rotation steps, each row followed by its count of steps:
The counts run from 0 to 162.
[147 162 130 147 132 119 147 109  88 130 126 130 122 128 147 171 125 105
 139 147 157 109  85 143 117 107 128 104 141 127  95  85 104 133 107 149
  38  65 170  76 107 187 105 106  96 139 132  95 169 113 131 119 154 131
 155 126 105 136 157 117 139 158 130 160 134 121 114] -> 40
[157 174 124 147 128  98 157 112 102 154 128 122 157 109 118 162 102  93
 148 135 163 116 101 128 141 112 112 113 141 139 106  73 126  75 102 112
  42  87 157  94 144 168  87 107 112 104 127  96 173 128 125 129 134 141
 112 107 102 149 166 110 113 159 150 146 136 129  89] -> 148
[175 163 132 138 134 110 200  92 114 134 111 109 160 110 125 181 105 103
 133 114 157 111 115 134 136 136 125 128 136 123 102  95 136  98 141 110
  64 106 144  91 133 154 100 102  80  97 136  92 153 146 117 156 117 126
 110 117  90 149 163 139 114 179 138 152 103 130 104] -> 15
[150 112 118 120 116 136 143 128  83 167 119 115 132 120 115 107 127 117
 135 138 171 123 140 124  88 109 118 104 101 110 113  96 130 118  70 115
  59 106 145 106 147 158 108  99 129 122 129 101 159 144  73  88 201 155
 165 130 142 145 105 167 126 127 131 188 126 113 131] -> 70
[115 118 124 108 120 156 198 117  99 107 113 118 164 128 144 136 142 123
 138 141 152 150  85 130  90 121 135 118 157 149 104 106 109 112 121 140
  53  92 139 124 121 150  62  95  66 105 122  95 158 131  95 155 123 129
 131 104  86 124 146 105 138 151 166 134 132 122 150] -> 9
[160 132 129 112 118 134 174 127  63  99 104 100 134 105 168 147 137 103
 144 150 136 149 117 161 127 107 110 125 111  83 113  87 159 104 111  92
  63  80 111 119 138 135  66  90  87 121 147  85 145  99 102 139 141 149
 162 108 100 158 133 132 127 132 127 147 129 120 133] -> 121
[142 152 148 122 135 137 184 131 108 123 112 107 127 125 142 141 155 105
 149 135 149 130 113 124 123 117 141 123 121 109  99 100 135  95 110 107
  68  93 153  65 158 153  90  84  66 122 134  99 135 138 131 147 113 119
 126 127  89 137 166 125 146 157 150 189 103 107 143] -> 6
[148 112 122 114 123 126 200 110 102 114 154 142 158 137 135 148 137 143
 137 138 150  99 109 143  57 126 145 120 166 149 104  94 116 106 123 145
  52  95 134 127 141 158  64  80  76  92 143 128 153 145 107 140 117 137
 119  93 101 102 129 108 159 149 149 158 118 124 130] -> 143
[179 146 124 141 144 154 142 120  72 174 151 119 126 117 106 144 123 121
 146 112 165 104 107 122 112 112 124 120 129 142  98  98 126  67 116 116
  66  71 176  95 165 155 121  93 107 120 141 114 188 139 109 147 127 140
 109 132 102 138 150 142 145 131 141 180 134 141  68] -> 47
[184 144 128 141 114 133 164 119 106 123 123  95 144 120 133 150 129 115
  96 159 163 132  96 122 136 115 113 120 130 108 104  72 123 116 111 112
  87  74 123  86 135 161  93  87  93 115 128  96 175 126 128 145 128 104
 155  86  97 153 180 110 154 161 133 166 138 122 104] -> 23
[188 111 138 121 124 119 153 113  94 172 128 115 113 113 117 131 140  99
 109 111 148 104  87 139 108 114  86 137 151 123 121  91 122  90  65 137
  51  90 134 106 125 148 144  90 126 114 167 108 190 145 124 148 162 115
 131 107  89 151 136 142 129 130 109 197 122 135 115] -> 64
[186 166 114 126 134 123 198  97  91 130 120 101 148 105 129 167 104  94
 144 130 153 100 118 137 155 128  99 131 132 109  92  99 150  84 134  99
  70  96 127 105 130 158  95  96  89 108 144  97 165 123 101 153 126 127
 109 118 110 159 159 139 128 167 141 154 104 147  96] -> 14
[153 114  85 134 132 146 183 101  68 153 147 141 128 114 130 154 131 157
 156 128 166  93 131 145  67 129 148  94 144 135 106 101 132 115 127 131
  57  67 141 123 140 151  98  91  88 111 146 127 176 139  59 130 150 158
 143 130 130 115 125 132 151 115 126 155 130 123 115] -> 44
[119 113 120  93 121 116 213 100  81 119 118 130 155 129 142 135 116 111
 145 128 157 139 133 147  80 144 111 115 136 144 114 129 127 108 124 132
  56 109 107 151 119 144  71  97  67 109 138 100 142 125  72 134 182 153
 142 110 119 136 104 144 122 146 142 156 107 131 154] -> 110
[124 107 157 118  99 119 214 126 123 141  98 113 164 126 115 132 110 112
 126 117 145 163 138 112  73 142 145 150 119 139 144 100 114 106 110 129
  66 113 122 111 133 143 115  79  97 112 111  96 136 161 104 152 173 117
 155  98  76 133 136 147 112 173 150 191 122 135 139] -> 100
[152 137 138 142 128 125 207 116 128 136 115 105 185 122 117 165 120 134
 140 112 159 117 108 126  85 128 153 131 126 112 104 100 131 125 135 122
  42 106 150 131 133 154  83 113  66  89 124  87 133 168 108 159 117 126
 129 116  99 121 140 147 120 175 136 124  98 108 109] -> 17
[167 118  90 128 145 156 167 105  63 160 157 133 119 100 116 144 137 132
 161 118 172  82 130 123  84 111 131 102 132 128 104 106 141  86 133 112
  73  86 152 118 156 153 108  82  94 111 153 128 176 135  70 141 140 160
 121 129 132 121 131 132 159 109 127 167 129 129  97] -> 45
[175 130 129 156 126 116 183 114 122 143 146 123 150 146 109 177 111 136
 125 126 174 126 120 126  71 124 151 124 141 148 118  68 115 115 104 138
  50  97 136 121 135 154 103 103  99 105 115 122 158 177 127 143 122 112
 152  85 102 121 137 117 154 168 120 177 127 122 105] -> 33
[177 146 149 145 151 105 172 117 116 141 150 117 130 103 130 179  94 102
 127 120 146 124 116 117 107 121 130 116 117 120 112 103 124  95 121 127
  37  81 136 107 142 160 120  94 105 117 144 121 183 140 117 140 141 115
 149  98 119 120 140 119 156 156 104 199 125 134  81] -> 31
[143 145 143 128 127 131 190 129 101 127 104 119 179 156 129 140 137 118
 132 113 151 164 100 143  80 117 142 127 132 126 111  93 124  89 103 107
  56 118 155 119 118 135  63 109  68 104 109  95 114 166 126 155 129 127
 130 111  70 142 128 155 128 165 161 140 105 110 125] -> 117
[185 113 132 115 145 153 200 124 103 124 139 111 161 133 130 131 105 114
 141 113 139 124 130 121  72  98 138 141 117  88  99 135 133  91 138  95
  55 106 146 132 153 148  61 104  85 104 157 108 131 109  84 144 136 156
 145 101 106 120 119 151 151 129 134 142 114 128  93] -> 128
[149 114 109 129 113 148 192 109  96 158  91 118 149 146 110 151 131 134
 158 104 153 126 142 158  64 133 144 142 131 124 131  87 123 138  92 129
  67 109 155  95 110 122 132  94  98 109 116  96 119 163  93 135 160 148
 149 135  79 155 118 180  92 145 141 167  82 125 140] -> 84
[165 122 118 128 136 155 163 111  97 141 108 111 175 127 119 151 130 138
  92 138 160 149  74 125  97 130 127 120 155 142  92 105  88 119 118 143
  77  69 179 116 126 152  96  98  84 105 121  95 191 141 113 139 132 125
 128 105 102 125 164 127 137 139 159 147 146 122  80] -> 158
[189  88 122 104 130 168 149 119  82 160 129 121 137 114 128  94 136 120
 122 100 150  96  99 118  81  98 104 127 142 118 107 118 125  96  76 132
  58  99 140 129 145 149 105  95 132 110 172 138 185 124  92 132 170 128
 133 113 116 132 127 171 141 117 109 183 127 130 116] -> 62
[169  94 115  98  93 175 199 117  90 144  97 119 151 151 125 114 124 114
 112 147 145 135 104 146  91 133 113 156 161 137 129 103 100 128 114 137
 100 104 136 101  98 135 117  78  97 107 112  87 130 123 101 136 161 138
 138  92  68 153 147 140 116 147 169 159 116 152 138] -> 92
[165 117 139 117 109 161 175 132  81 130  88 105 131 127 132 116 134 107
 109 140 136 165 111 124 103 124 122 138 132 131 130 100  96  99 105 119
 109  73 151  76 117 138 136  66  94 125 115  90 157 108 118 127 163 126
 149 114  64 148 165 143 111 143 163 190 130 145 122] -> 90
[171 102 117  87 108 153 195 118  90 148 126 122 124 117 115 116 126  97
 142 114 139  87 122 140 103 105  96 164 135  96 118 113 144 107 122 123
  63 124 124 126 125 136 112 108 100 107 180  89 131  97  65 132 172 154
 131 119  95 148 122 154 112 120 143 161  81 141 135] -> 95
[141  95 106  95 135 166 158 115  52 139 121 129 126 139 119 116 141 117
 141 119 173 149 115 143  81 109 107 129 146 137 121 111 118  74  77 116
  69  96 150 146 109 125 112 100 108 116 154 100 168 116  58 125 169 165
 142 114 112 157 109 149 120 100 141 172 134 142 126] -> 78
[154 162 136 145 143 122 125 117  85 136 136 116 110 124 139 152 140  95
 145 145 158 104  83 137 129  95 117 108 131 111  97  73 117 110  91 128
  36  72 171  71 126 170  96 105 109 141 133  97 159 112 125 110 143 142
 154 124 107 143 163 113 147 139 136 163 135 116 113] -> 39
[170 121 116 136 112 126 181 108 118 130 135 113 167 142 124 155 130 128
  86 162 162 102  78 130 109 109 109 127 157 109  86  72 117 145 131 139
  76  98 135 114 103 155  83 108  77 106 121  79 152 138 104 133 130 109
 151  90 106 138 152 111 155 155 153 135 112 116 121] -> 25
[126 161 153 120 140 141 189 129 106 122 115 104 145 139 141 142 152 108
 139 137 159 143  96 129 117 123 150 124 135 126  96  95 115  99 118 117
  64  96 153  72 132 143  86  84  57 114 138 102 138 141 135 151 114 115
 123 120  67 133 169 122 142 169 156 180 111 113 144] -> 7
[157 117 118 150 116 123 178 113 118 147 146 131 164 150  98 158 117 142
 130 125 179 115 104 122  68 105 145 118 146 148 123  59 124 110  97 129
  52 101 135 130 132 147  92  98  97  98 109 126 155 170 105 138 121 125
 160  90 112 123 127 105 161 154 129 159 122 116 111] -> 34
[165 134 140 129 140 127 152 106  82 153 109 109 109 143 144 138 141 110
 120 120 161 125 124 133  89 133 132 112 125 115 105 101 112 122  66 143
  84  87 163  56 127 148 136  74 101 133 134 106 162 158 123 118 175 106
 151 131  98 149 134 160 144 147 131 221  99 117 136] -> 73
[115 143 157 101 125 113 197 103  99 110 104 125 153 140 147 141 141  96
 117 145 144 141  91 144 109 139 103 144 149 136 111 120  99 123 121 139
  62 110 145 104  80 154  94 104  71 120 132  69 137 120 108 141 174 128
 137 111  86 143 142 132 115 166 171 164  97 135 160] -> 108
[151 109 130  86 113 141 168 145  80 135 121 103 134 133 132  79 155  93
 133 150 163 125 126 129 114 106 108 134 117 102 116  91 158  86  80  89
  84 128 113  95 163 133  73  71  98 120 139  98 122 127 105 116 146 130
 143 102 106 162 130 147 141 135 152 182 103 120 160] -> 104
[155 157 146 134 131 106 166 120 101 128 130 117 129 109 151 143 109  97
 135 149 140 102 123 109 125 110 128 124 114  95  86 113 121 114 128 126
  53  94 155  62 164 196  77  78  97 118 155 105 154 106 110 107 148 132
 148 120 115 129 154 124 158 154 145 189 117 114 110] -> 139
[140 113  88 139 125 143 182  93  76 134 125 142 136 124 136 168 133 157
 154 143 166  93 118 148  61 129 149  97 151 144 100 103 114 137 126 148
  53  73 153 113 123 157  97  83  86 117 126 115 172 144  82 132 151 157
 142 120 131 115 125 118 148 130 123 154 128 131 126] -> 43
[122 104 112 128 110 125 162 116 102 185 119 121 152 134  87 128 132 124
 116 137 177 122 114 132  78 120 119 125 133 145 132  71 117 138  81 134
  52 113 150 125 120 149 115 117 112 105 127  81 160 167  74 114 191 149
 159 112 129 156 107 153 101 124 142 155 122 130 138] -> 68
[144 146 105 108 127 134 201 128 100 138 122 116 150 124 135 131 110 108
 183 135 164 117 154 127 104  99 144 116 110 103 116  93 159  99 104  93
  48 126 120 103 173 149  61  82  90 104 129 101 120 129  81 113 133 143
 147 113 118 140 125 148 140 146 136 163 110 117 154] -> 3
[142  94 127 106 121 169 166 143  69 152 103  95 106 119 131 111 159 121
 156 116 157 152 137 129  77 105 144 137  97  99 130  98 141 103  91  92
  79  88 151 103 163 124 113  85  87 127 141  94 147 123  81 134 160 155
 150 143  92 138 126 175 113 112 123 185 123 126 138] -> 87
